Where one turn sends some rows of the set: a few examples, then the rows asked
zim: 17.3	24.7	-25.2	10.2	-10.5	-28.3	12.8	9.3	-9.3	27.4	7.2	-2.2	-3.0	-11.9	15.0	20.1	0.4	48.4	-14.2	3.3	-19.2	-0.4	-12.5	3.3	17.8	2.1	6.1	7.1	6.1	16.4	31.6	-17.1	10.0
tede: 8.9	25.7	-16.2	8.2	-7.6	-26.6	11.5	14.2	-16.9	29.0	6.4	-1.3	-8.4	-9.5	9.6	16.8	-8.5	44.2	-7.6	6.2	-20.2	11.2	-11.0	-1.1	17.0	20.5	5.7	12.3	-1.9	26.4	31.8	-6.3	1.3
gobof: -2.5	-2.2	8.0	-23.9	-11.0	11.7	4.6	12.7	-7.4	-7.5	11.9	54.2	20.6	7.1	-7.3	-6.5	18.9	-19.5	-25.8	-4.5	8.6	1.4	-10.2	4.8	-22.0	-27.9	0.4	-15.3	14.4	-20.0	-22.5	-7.9	10.9
feli: 9.2	15.9	-3.0	-1.4	-1.5	-20.6	25.2	7.2	-4.4	0.5	21.6	-12.6	22.3	-24.2	18.7	26.4	-2.0	45.2	-4.4	-1.1	-3.9	-1.4	-16.2	0.4	29.6	0.9	18.1	29.6	-2.2	13.4	16.4	-8.1	-5.7
Rad: -12.3	-8.0	-5.9	-23.6	-33.1	32.7	-0.9	5.4	-10.7	-5.1	2.8	30.7	2.3	2.3	-6.9	-7.7	25.6	-15.2	-33.5	5.5	17.4	-10.7	-5.7	-11.8	-30.4	-10.4	29.0	-17.8	3.6	-8.3	-26.8	0.5	-6.7
ketom: -2.4	-11.9	18.2	-21.5	-11.5	24.3	-10.2	11.6	-3.9	-11.7	0.0	40.2	36.1	17.9	6.2	-6.2	8.0	-2.6	-11.8	9.1	-2.2	14.7	-7.8	-1.9	-30.0	-17.2	5.8	-7.5	5.2	-10.0	-28.9	21.3	14.7
fud: 15.4	14.8	-35.4	11.6	-18.2	-22.3	-13.0	8.3	-11.0	44.0	-13.5	-7.3	2.7	-9.5	17.2	37.7	-7.5	33.9	-10.4	8.9	-10.7	-15.5	-12.6	-5.9	16.1	20.5	10.9	-6.0	3.9	12.3	11.7	-14.8	20.4
fere: 1.3	-6.7	19.9	-17.0	-19.0	15.0	-19.6	1.4	7.9	-13.1	-7.7	29.8	31.5	26.0	-4.8	-9.0	18.5	-19.4	-11.9	9.7	1.9	14.6	4.8	2.3	-22.1	-16.9	-4.1	-3.5	5.3	-20.7	-22.6	20.3	10.4
Leg: 1.3	3.6	-23.3	5.7	-7.0	-22.5	-15.4	12.3	-5.1	28.7	2.3	0.2	18.3	-16.9	7.8	54.0	-14.3	14.8	-4.4	1.8	21.9	-9.4	-8.6	-19.8	30.9	33.9	14.1	9.6	-5.4	-7.1	-8.4	-10.9	1.9
gom: -3.9	-20.5	-0.5	-17.8	-1.8	2.5	-13.8	1.9	6.6	-25.5	1.0	-36.2	-18.6	-32.2	-12.1	-8.8	2.2	22.2	-2.4	21.1	-13.7	-7.9	38.3	-1.4	4.9	4.5	-11.9	-28.4	-11.3	17.1	7.9	-9.7	10.3
zomu: -18.9	-5.7	20.4	-25.2	-35.9	31.2	5.9	-3.0	-20.8	-17.9	10.8	29.3	10.0	-0.2	8.3	-10.5	12.4	-11.6	-1.9	12.4	-5.4	-4.6	-5.6	-0.7	-33.6	-9.2	26.5	-10.5	0.2	3.1	-19.4	17.0	-1.8
dami: 6.0	0.7	15.2	-27.5	-7.8	23.8	-14.2	16.3	-8.0	-0.1	-25.3	-0.4	24.8	13.8	-17.8	-15.6	22.1	-38.9	-27.7	7.4	11.8	-7.6	-5.1	4.6	-17.1	-5.6	13.0	1.0	1.6	0.6	-28.1	5.9	7.0
gesa: -3.2	13.1	-3.2	2.5	-1.9	-17.0	12.9	11.4	-5.6	4.7	20.7	-7.8	12.0	-15.5	12.7	26.3	-10.9	42.9	-1.0	5.9	3.7	15.8	-7.7	-14.0	27.0	24.1	20.9	31.8	-12.4	14.7	12.6	7.5	-19.4
bedir: 17.4	18.7	-36.9	9.8	-22.1	-24.2	3.0	3.9	-7.2	35.0	-1.5	-7.6	-2.6	-13.1	18.6	29.3	1.1	44.6	-17.3	6.1	-13.9	-16.3	-12.3	-1.6	15.2	4.6	13.5	-3.2	8.1	11.8	22.3	-21.6	15.0
pep: 6.6	5.8	-26.7	3.2	-18.6	-21.7	-0.9	0.2	-5.4	22.4	8.2	-5.9	19.3	-27.7	16.7	54.2	-2.5	18.8	-7.0	-0.1	16.5	-31.7	-13.4	-9.8	30.4	12.7	21.1	3.8	3.1	-7.4	-1.8	-23.7	7.0
zeso: 11.4	10.8	-18.1	1.1	-14.2	-23.3	18.8	-2.7	-0.8	7.5	19.2	-6.3	23.1	-29.0	23.7	41.8	3.0	35.1	-6.2	-2.8	3.1	-24.2	-15.5	1.2	30.8	-8.0	18.6	14.0	6.4	-1.9	10.9	-23.8	5.0
vosav: 1.4	2.6	18.6	-19.4	-18.6	5.1	-2.5	0.0	1.8	-14.5	4.4	36.8	19.4	15.9	-11.3	-12.7	26.8	-27.9	-18.0	1.0	3.1	4.3	1.8	10.9	-15.6	-29.6	-7.5	-5.5	13.2	-23.5	-12.7	-2.0	7.1
kideb: 0.2	-7.0	8.9	-30.3	-2.0	33.8	-8.6	27.5	-15.9	0.9	-18.5	12.7	28.1	8.3	-10.3	-12.1	13.0	-20.7	-29.1	5.5	11.7	-2.9	-15.0	-4.7	-26.8	-0.8	23.0	-5.2	0.5	8.4	-37.3	9.6	8.3
rosam: 2.5	19.6	-18.5	13.0	-14.5	-25.3	-5.9	9.7	-17.5	33.7	3.5	5.3	-10.8	-5.9	12.1	25.9	-16.3	38.7	1.8	12.3	-14.6	13.4	-4.6	-10.7	15.0	34.3	6.5	4.1	-6.3	19.8	24.3	2.8	2.2
vur: 8.4	14.1	-27.4	14.2	-14.4	-26.6	-19.8	10.5	-12.9	43.1	-6.9	4.9	0.8	-3.0	14.9	38.1	-16.7	33.7	-0.5	12.2	-10.9	3.4	-5.8	-10.8	15.0	32.4	2.8	-2.1	-1.2	10.1	14.7	-2.6	15.4
Zuki: -8.8	-1.0	3.1	-21.0	-40.9	25.4	-4.5	-7.6	-2.9	-10.8	-3.1	15.2	-1.2	7.8	-10.8	-13.2	34.7	-29.8	-26.5	7.7	12.6	-15.3	5.5	-2.6	-23.1	-13.8	22.8	-8.5	3.7	-12.0	-16.9	1.2	-9.8
Fazi: -5.4	5.9	-13.3	7.8	-3.2	-20.5	-9.3	13.3	-3.0	17.1	12.4	4.7	13.2	-9.8	8.0	41.3	-18.2	31.1	-0.5	6.2	15.8	16.4	-3.4	-24.8	26.3	38.2	12.9	20.7	-12.8	0.5	0.9	7.4	-12.4
vek: -3.9	6.2	24.2	-35.1	-6.0	22.4	14.2	20.1	-32.5	-5.9	1.7	25.3	20.5	-5.3	-7.2	-13.8	11.8	-33.8	-11.5	0.4	0.0	-11.3	-19.5	15.6	-19.6	-11.7	16.5	-5.8	6.8	9.2	-23.3	-4.3	9.3
Bimo: -0.7	-24.8	-4.1	-12.1	5.3	-6.9	-24.7	6.4	16.1	-23.7	3.1	-16.6	-13.7	-21.9	-15.4	-3.4	-0.7	26.2	-5.6	16.9	-9.0	7.1	41.7	-7.5	6.0	0.9	-27.7	-30.9	-7.4	1.8	6.8	-8.9	13.5
dape: 3.7	-19.2	-3.1	-19.3	16.9	-8.4	-25.3	19.0	6.2	-12.7	-7.7	-25.4	-11.8	-26.9	-24.4	-2.0	-2.9	7.2	-9.8	14.9	-3.9	-3.0	34.6	-1.3	12.5	11.0	-26.5	-32.4	-7.7	9.2	0.3	-16.3	19.5
Bodi: -5.2	-20.1	-9.4	-17.9	-4.9	-3.8	-21.0	3.3	2.7	-16.1	-0.1	-26.1	-26.5	-34.9	-19.3	1.6	2.6	5.5	-5.1	18.0	-3.9	-18.7	38.9	-2.9	8.1	8.5	-15.3	-40.0	-7.5	7.0	4.5	-21.3	12.5
Futop: 0.5	-21.3	-4.1	-13.9	-1.7	-12.5	-19.5	-1.2	10.5	-22.4	6.8	-13.4	-12.5	-31.1	-11.4	3.9	1.1	15.1	0.7	14.8	-12.7	-10.3	37.1	3.9	8.7	-8.1	-29.7	-39.1	0.2	-3.4	8.8	-21.3	23.4
netam: 1.2	10.6	32.6	-32.0	-9.0	17.7	4.6	11.7	-20.2	-9.6	-10.5	5.9	22.5	6.0	-15.0	-19.8	20.3	-44.4	-10.2	5.1	-2.2	-6.4	-7.8	19.2	-14.1	-10.3	8.5	4.2	4.0	6.0	-16.1	3.6	4.7
mobeb: -15.2	-1.8	22.6	-20.9	-42.3	27.6	-5.2	-11.4	-9.7	-17.7	0.2	12.8	5.1	10.6	-1.0	-15.8	24.0	-25.5	-3.1	16.6	-1.3	-3.9	6.8	0.6	-27.8	-6.7	21.2	-2.1	-2.6	-1.9	-14.2	19.8	-8.9
sidak: 7.5	-17.9	5.1	-21.4	13.4	-7.2	-13.3	12.1	3.0	-21.6	-4.3	-31.5	-4.6	-32.4	-14.1	-4.7	-1.8	12.8	-0.3	14.4	-18.0	-11.2	31.9	10.0	12.0	-3.7	-24.8	-29.4	-3.4	14.5	6.9	-18.3	26.1

dape moves to -> Bodi
vosav moves to -> netam
ketom moves to -> kideb
Now find these:
feli moves to -> gesa
bedir moves to -> zim

